(in the rows, 128 means zero)
One turn moves every row onto another: examples first, then more rows asked
Bez: [120 117 109 161 127 117 141 100 103 164 127 121 125 145 126 119 141 100
 109 167 149  97 151 100]
zapir: [138 125  76 127 128 124 138 128 136 151 119  95 110 102 139 115 123  91
 125 143 151 128 147 120]
Feme: [125 125  85 110 122 139 130 110 125 147 152 112 105 113 162 111 122 117
 131 166 151 111 159  92]
Lemu: [126 133  77 132 127 112 134 134 128 155 121 104  75 125 138 111 113  93
 118 141 142 120 175 110]
Viti: [117 138  76 123 120 126 123 130 143 143 120 131  94 136 116 116 135 119
 111 165 139 126 140 122]
zasav: [126 132  79 122 125 108 132 128 119 163 123 108  75 124 147 106 106  99
 104 146 145 123 169 105]
Lita: [140 125  78 118 130 122 137 122 127 159 121  98 110 100 147 110 115  96
 112 147 154 130 142 115]
zumu: [122 140 114 142 114 128 138 123 127 130 124 104 114 114 121 112 110 110
 131 146 146 120 161 136]
Fum: [122 110  94 160 131 120 131 107 108 132 111 102 128 141 128 131 128 120
 134 162 142 109 159  89]
lok: [120 137  78 113 123 124 120 124 134 152 124 131  93 134 125 111 127 124
  96 169 143 128 135 116]
Nakis: [135 138  77 119 144 133 115 125 133 162 131 109  89 121 125 105 116 108
 104 167 142 125 155 113]
Namu: [121 127  82 122 118 142 133 118 138 133 146 112 105 117 150 119 133 112
 149 160 147 109 164 100]
penip: [126 123  78 114 109 113 142 123 130 148 113 118 113 112 146 116 128 109
 108 149 154 133 124 119]
bap: [120 117 108 163 127 118 141 101 105 162 126 120 126 145 124 121 143 100
 112 165 148  97 151 102]
zom: [125 108  97 147 133 117 127  99  96 145 115 104 127 138 141 122 117 126
 113 169 147 112 152  82]
lopo: [127 126  83 117 125 142 131 114 132 142 151 107 104 112 156 114 125 111
 142 162 149 110 166  95]
nerip: [113 120 105 155 126 116 126  97  95 162 127 130 102 145 144 128 135 101
 124 176 142  96 164 104]
gula: [130 139 115 138 124 129 134 119 120 141 129  96 112 108 127 105 100 107
 123 148 148 121 165 131]
Pezav: [129 138 117 128 122 125 133 114 111 148 131 100 112 108 136 101  95 114
 109 153 152 124 158 127]
rup: [123 117 109 162 131 120 139  99 103 166 129 116 125 142 126 118 138  97
 110 166 149  96 155  99]
gusis: [119 108  97 148 124 114 130 100 100 137 111 112 129 143 137 127 124 129
 117 168 146 112 147  85]
diz: [113 121 104 159 126 117 127  99  98 159 126 129 102 145 141 130 138  99
 129 174 141  96 166 106]
Vita: [115 120 105 155 129 116 125  96  94 164 128 128 102 144 145 127 133  99
 125 175 143  96 165 104]
kuv: [111 133  77 131 106 104 140 135 133 143 113 124  79 137 134 118 126 105
 119 141 141 122 159 115]
Tufan: [122 117 109 161 130 118 140  99 102 166 129 118 125 143 127 118 139 100
 107 167 149  97 152 100]
kizis: [121 117 108 164 129 120 141 101 106 162 127 117 125 144 123 121 142  98
 114 165 148  95 154 102]
bemo: [119 131  80 116 114 101 134 125 117 160 120 120  78 131 149 108 110 109
  97 148 147 125 157 105]
tove: [131 127  74 130 119 122 141 131 142 142 114 104 112 108 134 121 131  94
 131 142 149 128 141 125]
mopap: [123 117 108 164 132 120 140 101 105 165 128 115 125 142 124 119 140  96
 113 166 148  96 156 101]
Nini: [112 120 105 157 125 116 126  98  96 160 126 131 102 146 143 130 136 101
 126 175 142  97 163 105]
pazom: [115 121 104 159 129 118 126  99  98 161 127 127 102 144 141 129 135  98
 129 174 141  95 168 106]
beb: [115 137 116 127 101 117 138 116 117 134 123 120 116 121 131 110 109 127
 109 154 150 125 142 132]
leni: [122 137 118 123 111 119 135 112 110 144 127 112 114 115 138 103  99 124
 102 156 153 125 146 127]
lugos: [124 140  75 131 130 133 121 133 147 143 123 120  92 132 111 116 134 110
 121 161 136 124 152 123]
mavo: [114 126  84 110 105 134 135 113 131 135 144 127 108 123 157 118 134 126
 134 165 149 113 147  97]
zib: [115 126  83 119 108 138 136 117 138 130 143 122 107 122 151 121 138 120
 146 161 147 111 154 101]
sulo: [129 137  79 112 135 127 116 121 129 162 128 120  91 127 130 105 117 118
  93 170 145 127 143 112]
dut: [114 139 115 137 103 122 140 121 126 127 121 116 116 121 122 114 114 120
 124 149 147 123 149 136]
sered: [118 109  96 155 123 117 132 104 106 131 108 111 129 145 131 131 130 126
 127 165 143 110 150  88]
nedi: [124 126  76 123 109 117 144 128 139 140 111 116 114 114 137 121 134 104
 121 144 151 130 130 124]
refo: [119 134  76 136 116 110 137 137 134 146 117 112  76 131 132 117 122  96
 126 138 139 120 170 115]
muzo: [128 109  95 159 139 123 128 105 105 139 114  95 127 136 131 127 121 115
 131 163 143 108 165  87]
Dosus: [111 132  79 121 105 100 138 129 124 150 115 128  79 137 143 115 120 112
 105 146 144 124 152 110]
vive: [116 120 105 158 130 117 126  97  96 163 128 126 101 143 143 128 134  98
 128 175 142  95 168 104]
lura: [130 109  96 152 140 121 126 101  98 145 117  96 126 135 137 123 116 118
 121 167 146 110 161  83]
kasus: [133 124  79 111 119 116 138 120 124 158 118 109 111 106 151 111 118 105
 103 151 156 133 130 115]
pagen: [119 125  85 106 113 134 132 109 125 143 148 122 106 118 163 113 126 124
 127 167 152 113 150  93]
ren: [133 140  75 129 142 136 118 130 142 152 128 109  90 124 116 111 123 104
 117 162 138 123 160 119]

Vita -> vive
Fum -> sered
Now these:
mavo -> pagen
gula -> zumu
bemo -> zasav
sulo -> Nakis
tove -> nedi
Tufan -> rup

One turn moves every row onto another: examples first, then more rows asked
san: [132 159 135 139 127 116 109 124 156 113 125 132 129 127 132 139 131 119
 128 141 120 140 122 121  77 135 129 128 145 132 134 146 133 138]
rema: [146 106 152 143 149 148 139 121 136 134 134 115 126 106 122 151 138 118
 143 125 143 124 127 119 126 112 111 119 125 159 135 125 136 152]
kazad: [131 152 139 129 135 123 119 116 155 104 115 127 125 129 132 126 139 111
 132 139 137 144 134 113  80 130 128 126 139 146 117 143 125 133]
Lokek: [147 134 138 145 145 114 120 120 163 117 113 127 127 140 131 134 132 115
 130 154 130 145 114 107  89 135 139 133 153 137 120 132 122 134]
Nobib: [135 105 143 124 140 148 142 124 142 123 123 111 120  96 128 142 126 126
 139 119 141 126 136 135 108 110 101 128 130 150 129 140 137 138]
Setom: [152 119 126 147 144 153 127 131 136 143 126 142 138 106 133 136 148 140
 116 120 115 130 117 145 123 117 100 129 139 133 122 125 138 139]
Pasu: [128 157 147 126 134 143 123 126 140 129 110 130 143 112 138 153 135 144
 125 146 142 130 115 138 112 109 134 134 141 119 124 133 132 102]
dud: [146  94 154 124 147 140 148 125 134 133 125 110 132 115 126 149 144 127
 137 122 141 128 139 128 123 114 110 137 133 149 134 146 136 135]
Pufim: [123 136 129 126 141 112 128 117 148 139 140 124 148 141 126 158 131 130
 107 133 126 126 134 147 136 167 137 129 132 137 121 153 128 145]
gibib: [116 122 144 123 144 126 112 104 156 142 128 126 143 117 125 153 133 129
 107 138 137 123 123 127 160 146 149 134 137 139 130 135 141 165]
gituv: [108 127 150 120 150 124 132 120 150 137 116 127 146 135 120 152 136 128
 106 132 134 126 118 136 151 160 145 126 112 138 126 134 125 149]
Kuzuf: [120 153 142 144 145 118 110 118 163 125 116 126 137 117 150 122 133 120
 138 141 131 139 110 100 106 145 143 125 132 131 128 126 138 131]
Veror: [126 131 126 125 123 140 118 116 156 146 113 128 124 117 129 150 120 140
  90 134 134 118 122 144 117 111 129 130 144 129 105 134 109 149]
tok: [146 105 142 132 155 138 132 139 148 135 127 120 118 101 132 123 140 119
 132 125 145 124 136 112 130 115 121 111 140 148 137 117 150 147]
rakul: [139 155 138 139 127 122 110 119 163 123 126 143 127 129 123 120 130 121
 138 142 121 137 118 114  85 125 141 129 137 123 128 134 131 138]
mudur: [122 136 133 135 131 133 115 121 163 143 116 126 121 129 132 160 116 144
  91 135 129 112 119 144 127 117 136 125 145 133 108 132 113 147]
Rog: [135 151 141 143 134 121 109 115 173 110 128 136 129 131 129 130 140 102
 135 129 135 142 117 111  95 131 136 118 131 136 135 126 132 126]
pilo: [121 123 145 131 145 125 123 110 150 131 120 122 139 135 116 159 144 139
 104 130 128 127 132 141 159 161 136 131 120 130 132 140 121 135]
Tiso: [144 100 153 122 127 144 153 126 122 128 128 121 125 109 134 139 124 123
 139 124 146 117 137 123 124 126 126 125 137 151 120 124 143 136]
maro: [140  90 145 132 147 145 137 114 138 125 132 110 136 105 119 135 127 122
 136 123 149 132 125 127 116 117 122 117 139 159 128 120 144 152]
Risi: [143 103 146 126 150 154 137 124 136 130 124 112 126  99 119 138 121 133
 150 129 133 120 131 132 120 106 115 121 134 146 123 124 136 145]
rab: [116 131 130 122 159 125 125 104 140 128 133 138 141 137 115 138 143 139
 104 132 127 130 133 137 154 156 136 137 127 135 121 142 125 136]
foso: [147 155 133 153 130 112 116 120 157 106 127 129 126 138 127 137 134 113
 130 138 135 139 115 109  95 141 136 124 143 126 130 133 131 133]
segir: [132 159 151 137 130 149 118 125 146 120 115 143 139 108 140 145 131 129
 129 144 146 131 116 136 109 112 138 131 140 121 124 136 137 104]
Seg: [113 124 146 135 142 124 110 113 155 131 130 126 146 134 126 157 132 131
 105 136 126 112 124 139 152 160 142 115 118 144 132 144 127 142]
zufik: [121 130 144 122 144 120 121 128 156 136 119 138 147 129 115 148 129 139
 112 141 121 117 124 155 158 151 141 130 124 130 125 143 126 144]
Niv: [152 123 121 144 143 140 125 144 136 136 125 149 141 108 135 140 143 143
 112 125 120 133 119 146 114 118 106 126 143 122 116 132 142 136]
Buvel: [149 101 149 137 137 149 142 112 130 116 126 114 116  99 126 140 136 126
 136 126 151 121 135 127 116 120 114 121 127 154 124 126 137 146]
ronu: [120 137 139 119 148 122 129 123 154 143 124 126 144 126 116 163 138 134
 103 136 125 122 133 156 147 153 128 136 126 134 141 152 123 140]
zomo: [135 146 140 143 143 119 112 126 152 113 131 136 138 142 131 120 135 113
 127 140 136 139 120 101  91 132 145 120 137 126 145 133 130 136]

Kuzuf -> tok
san -> Nobib
kazad -> dud
Now these:
gituv -> zomo
Niv -> Veror
Risi -> zufik
foso -> Buvel
Lokek -> Tiso
Seg -> Rog
segir -> Setom

